Each path below is one point turned by a fixed rotation once a step. After each direction that follows a path, write how fast that rotation turns it, in degrees each step (0 if it stays still).
Each turn is a multiple of 5 degrees from 10 to 175, or 0.
Each row of a path follows its step; steps can be skipped.

step 0: -.16, -.04, .14, .14, -.31, .35, .00, -.09, -.15, -.10, .22, .08, .00, -.19, .22, .21, .03, .16, -.19, .02, .14, -.31, -.03, -.18, -.10, -.09, .05, -.10, -.39, -.16, -.11, .15, -.17, -.18, -.26, .13, -.06, .01, -.07, .06, .02, .02, -.04, -.06, -.26, -.30, -.12, -.14
step 1: -.21, .29, -.29, -.10, .15, .04, -.29, -.13, .13, -.10, -.16, -.13, -.16, .04, -.18, .28, .04, -.07, -.15, -.02, .05, .02, -.15, .07, .09, .18, -.27, .07, -.30, -.01, .22, .04, -.02, -.19, -.01, .38, -.26, -.09, .01, -.22, -.15, .23, .22, -.03, -.09, -.13, .17, .09
step 2: -.07, .11, .40, -.26, -.01, -.18, .10, .04, -.25, .03, .14, -.14, .12, .11, -.06, .28, -.06, .05, -.09, .07, .05, -.02, .02, -.20, -.11, .09, -.21, .04, .24, -.01, .10, .38, -.01, -.04, .34, .03, .15, .21, .10, .15, -.24, .30, .07, .11, -.12, -.11, .23, -.06
step 3: .24, -.11, -.07, -.09, .18, -.19, -.13, .01, .03, .09, -.02, .23, .19, -.05, .09, .15, -.06, -.12, -.26, -.32, .08, -.31, -.04, -.18, .18, -.03, -.26, .04, .16, -.10, -.03, .09, .05, .08, -.15, .13, .32, .02, -.16, -.29, .39, .21, -.06, .24, -.10, .01, -.16, .10
step 4: .05, -.07, .01, -.15, .04, .12, -.08, -.03, .25, .18, .36, .21, -.09, .13, .13, -.34, -.10, -.32, .13, .04, -.10, -.07, -.01, .15, .15, -.06, -.38, -.02, .12, -.24, .11, .20, -.41, -.11, -.01, .10, .14, -.11, -.07, .08, -.28, -.09, .00, -.14, -.15, -.11, -.11, -.12
step 5: -.04, -.03, -.02, .24, .14, -.14, -.01, -.13, -.18, -.03, .44, -.09, -.13, .44, -.08, .00, .03, -.06, .13, .09, .00, -.36, -.40, -.05, .01, -.07, .23, -.04, -.04, -.31, -.08, .04, .03, -.23, .17, -.05, -.18, -.01, -.11, -.25, .11, .01, .10, -.11, -.07, .23, .04, .15
step 6: -.14, .10, .29, -.08, .05, -.23, .03, .21, .07, .06, -.02, .27, -.21, .04, .06, .04, -.02, -.02, .25, .02, .20, .21, -.41, -.20, .22, -.08, -.11, .09, -.09, .25, .18, -.09, -.30, .14, .15, -.02, .07, .09, .08, -.29, .08, -.04, .13, -.09, .43, .11, .11, .03
step 7: .04, -.20, .31, -.13, .00, -.01, .05, -.17, .12, -.03, .03, -.12, .11, .22, .36, -.12, -.07, .13, .06, .04, -.26, -.11, .16, -.30, .02, .07, -.12, .34, -.03, .16, -.02, .06, .27, .15, .13, .13, -.05, .11, -.09, -.21, .17, -.43, -.15, -.07, .04, .02, .03, -.21
step 8: -.03, .35, -.10, .27, -.15, .26, .03, .12, -.04, .13, -.01, .02, .15, .13, .06, -.07, -.18, -.15, -.35, -.38, -.37, -.03, -.27, -.03, .01, .05, -.01, .11, -.13, .08, .01, -.01, -.12, .17, .00, .00, .03, -.28, -.12, .05, -.03, -.28, -.08, .01, .17, .31, -.20, .02
step 9: -.11, -.20, -.13, .03, -.11, .15, -.07, .35, -.19, -.02, .17, -.17, .28, .12, -.18, .02, .00, -.28, .10, .24, -.04, .37, -.05, .06, .03, .04, -.16, .12, .13, -.20, .07, .02, -.04, .12, .08, -.01, -.47, -.02, .24, -.02, .08, -.29, .08, .08, .04, -.07, -.13, .13
.00, .11, -.05, -.03, .02, -.03, -.03, -.02, -.03, .05, .06, .03, .06, -.07, .03, -.03, .04, .01, .00, -.02, .04, .06, .05, .05, .15, .00, -.04, -.05, -.05, .04, .07, -.07, -.01, .00, -.01, .01, .00, .02, .02, -.06, .00, -.08, .06, .05, .03, -.05, .00, .08	140
-.01, -.04, .09, -.07, .01, -.10, .00, -.06, .03, .00, -.01, -.01, -.01, .00, -.04, .08, .06, .00, -.05, -.02, -.01, -.03, -.02, .04, .03, .04, .05, -.01, -.11, .09, .02, .01, .04, -.02, .05, .04, .00, -.08, .12, .00, -.02, -.01, .02, -.01, .03, .03, -.06, -.10	70
-.04, -.01, -.03, .01, -.02, .03, -.09, -.06, .04, .09, .03, .06, -.05, .04, -.02, -.01, .02, .00, .04, .02, .07, -.01, .04, -.02, .02, -.13, .10, .02, .00, -.01, -.01, .05, -.03, -.11, .01, -.05, -.07, -.04, .01, .02, .07, .03, -.04, .01, .09, -.06, .00, -.01	65
.05, .06, .06, .11, .10, .07, -.08, -.03, -.07, .01, -.01, .07, .04, .00, .01, .10, .04, -.01, .01, -.08, -.03, -.03, -.06, .00, .01, -.07, .03, -.04, .02, .02, -.06, -.12, .03, .00, -.02, .03, -.01, .02, -.02, -.01, -.01, .02, -.01, .05, -.02, .02, .01, -.08	145
.04, .02, -.01, .00, -.07, -.01, .01, .01, .03, .02, .02, .06, -.02, .05, -.04, .01, -.09, -.04, -.14, -.02, .01, .01, -.02, .01, .03, .00, .10, .00, -.11, .02, -.10, -.01, .05, .05, -.04, -.03, .04, .05, -.02, -.09, .01, .07, -.02, -.03, -.02, .00, .02, .10	145

step 0: .14, .02, .00, -.07, .07, .03, -.03, -.03, -.04, .45, .13, .03, -.20, -.01, -.03, -.24, -.17, .06, .01, -.09, .06, -.05, -.31, .06, .09, .08, -.08, .31, -.15, .04, .31, -.10, -.01, -.02, .04, .31, .18, -.07, .48, .14, .02, -.01, .23, .12, -.12, .09, .40, -.08
step 1: .03, .21, .08, .30, -.02, .17, .00, .06, -.28, -.23, -.09, -.13, -.29, -.16, -.10, -.07, .00, .21, -.24, -.05, -.39, .07, -.19, -.13, .14, -.15, -.01, .01, .08, .07, .14, .32, .23, .01, -.02, -.24, .01, .34, -.05, .17, -.01, .08, .10, .06, .22, .23, -.06, -.08
step 2: -.13, -.34, -.18, -.03, -.12, -.13, -.15, .26, -.25, -.04, -.16, -.01, -.26, -.04, -.10, -.13, .24, -.16, .25, -.06, .06, .06, .10, -.18, .27, .14, -.12, -.24, -.22, -.21, .19, -.06, .08, .17, -.11, .28, -.02, -.08, .41, -.19, .13, .05, .02, .02, .03, .17, .08, -.25
step 3: .29, .17, .01, .09, -.10, .28, -.27, .02, .05, .09, .05, -.06, -.18, -.04, .04, -.13, .07, .33, -.09, -.05, .18, .10, .02, .26, .05, -.16, .10, -.10, .14, -.04, -.04, .19, .28, -.24, -.07, .18, .48, .23, .11, -.04, -.06, .33, -.04, -.19, -.06, .18, .18, .08
step 4: -.41, -.46, -.10, .15, -.13, .05, .13, .11, -.21, -.28, -.18, -.09, -.18, -.16, -.38, -.01, .03, .12, .11, -.22, .08, .00, .13, -.11, -.17, -.20, -.19, .09, .21, -.08, .02, -.09, -.15, -.17, .06, -.19, .12, .03, .05, .22, .20, .22, .06, -.02, .05, .11, .01, -.13
step 5: .11, -.11, -.10, -.14, -.05, .08, -.33, .08, -.19, -.08, .10, .04, .04, -.31, .06, -.19, -.08, -.04, .20, -.04, -.07, .25, .00, .13, .02, .30, .08, .27, .19, .05, .23, -.01, -.17, -.03, -.23, .34, -.06, .07, -.06, -.24, .04, .11, -.13, -.42, -.20, .16, .22, .13
step 6: .15, -.20, .05, .23, -.25, .09, .06, -.05, .09, -.06, .24, -.12, -.37, -.21, .14, -.13, -.20, .05, -.20, -.16, .00, .31, -.22, .01, -.29, -.21, -.01, .20, -.19, -.17, -.02, .02, .02, -.06, .00, -.20, .33, -.05, -.01, .22, .19, -.07, .08, .06, -.09, -.21, .31, -.15
step 7: -.18, -.07, -.05, -.03, .01, .27, .01, .31, .25, -.41, -.15, -.13, -.03, -.01, -.16, -.20, -.05, .00, .02, -.20, -.12, -.13, -.14, -.14, .23, -.01, .06, .15, -.06, .26, .27, .06, -.12, .39, -.09, .02, -.23, .11, -.11, .05, .03, .04, .09, -.31, .16, .19, .28, -.10
step 8: -.01, -.10, -.16, -.24, -.45, .02, -.12, .00, .12, .27, .19, .12, -.28, -.19, .32, .04, -.02, -.17, -.18, .06, -.16, .08, .01, -.08, .02, -.08, .03, .06, .17, .02, .11, .12, .34, -.04, -.26, .29, -.04, -.07, .36, .16, .26, -.06, -.05, -.08, .01, .04, .13, -.13
step 9: .17, .05, .00, -.10, .03, .15, .24, -.03, -.06, -.27, .26, -.14, .07, .03, -.04, -.17, .25, .35, -.22, -.03, -.02, -.14, .09, -.03, .21, -.29, -.11, -.05, .06, -.17, .19, -.08, .09, .07, -.02, -.13, .28, -.02, -.06, .14, .11, -.03, .43, -.11, -.02, .36, .31, -.04
-.03, .02, -.01, -.05, .02, .00, -.04, -.04, -.04, .05, .03, -.06, -.11, .04, -.01, -.02, .04, -.03, .04, .08, .12, .09, .06, -.05, .00, -.04, .03, .03, .00, .04, -.01, .05, -.09, .07, .00, .07, -.11, .00, .01, -.03, .05, -.04, -.04, -.05, .04, .04, -.04, .00	130
-.03, .02, -.06, .00, -.02, -.03, -.08, .00, .07, .00, -.04, -.05, .06, -.08, .05, .04, .05, -.01, .08, .07, -.01, -.01, .03, .04, .05, .01, -.01, .10, -.06, .07, .01, -.04, .04, -.04, .00, .08, -.05, -.01, .00, -.05, .00, .07, -.01, .11, -.08, .01, .04, -.07	135
-.01, -.09, .09, -.02, .07, .05, -.05, -.06, .11, .00, -.04, -.05, -.05, .00, .00, -.03, .00, -.03, -.01, .03, -.01, .03, .01, .05, .03, .08, -.07, .00, -.02, -.04, .06, .02, .06, -.05, .02, -.06, .00, .05, .02, .05, .10, -.05, -.04, -.05, -.05, .11, .00, .00	0
.01, -.01, -.02, .07, .01, .01, -.06, -.02, -.04, .06, -.02, .01, -.05, .04, .10, .10, -.04, -.01, .01, .02, -.04, -.04, -.04, -.05, -.04, .00, .10, .08, .06, .01, -.08, .11, .10, -.01, -.04, -.04, .03, .01, -.05, -.01, -.03, .01, -.02, -.07, -.06, .05, -.04, .00	155
.04, -.04, .04, .03, -.08, -.02, .06, .00, -.02, .01, -.14, .00, .01, -.09, -.03, .01, .01, -.06, .09, .01, -.11, -.06, .04, .05, .02, -.04, -.04, .02, .03, -.01, .01, .01, -.02, .10, -.01, .04, -.02, -.01, .02, .01, -.01, -.04, -.06, -.09, .04, -.01, -.10, .00	125
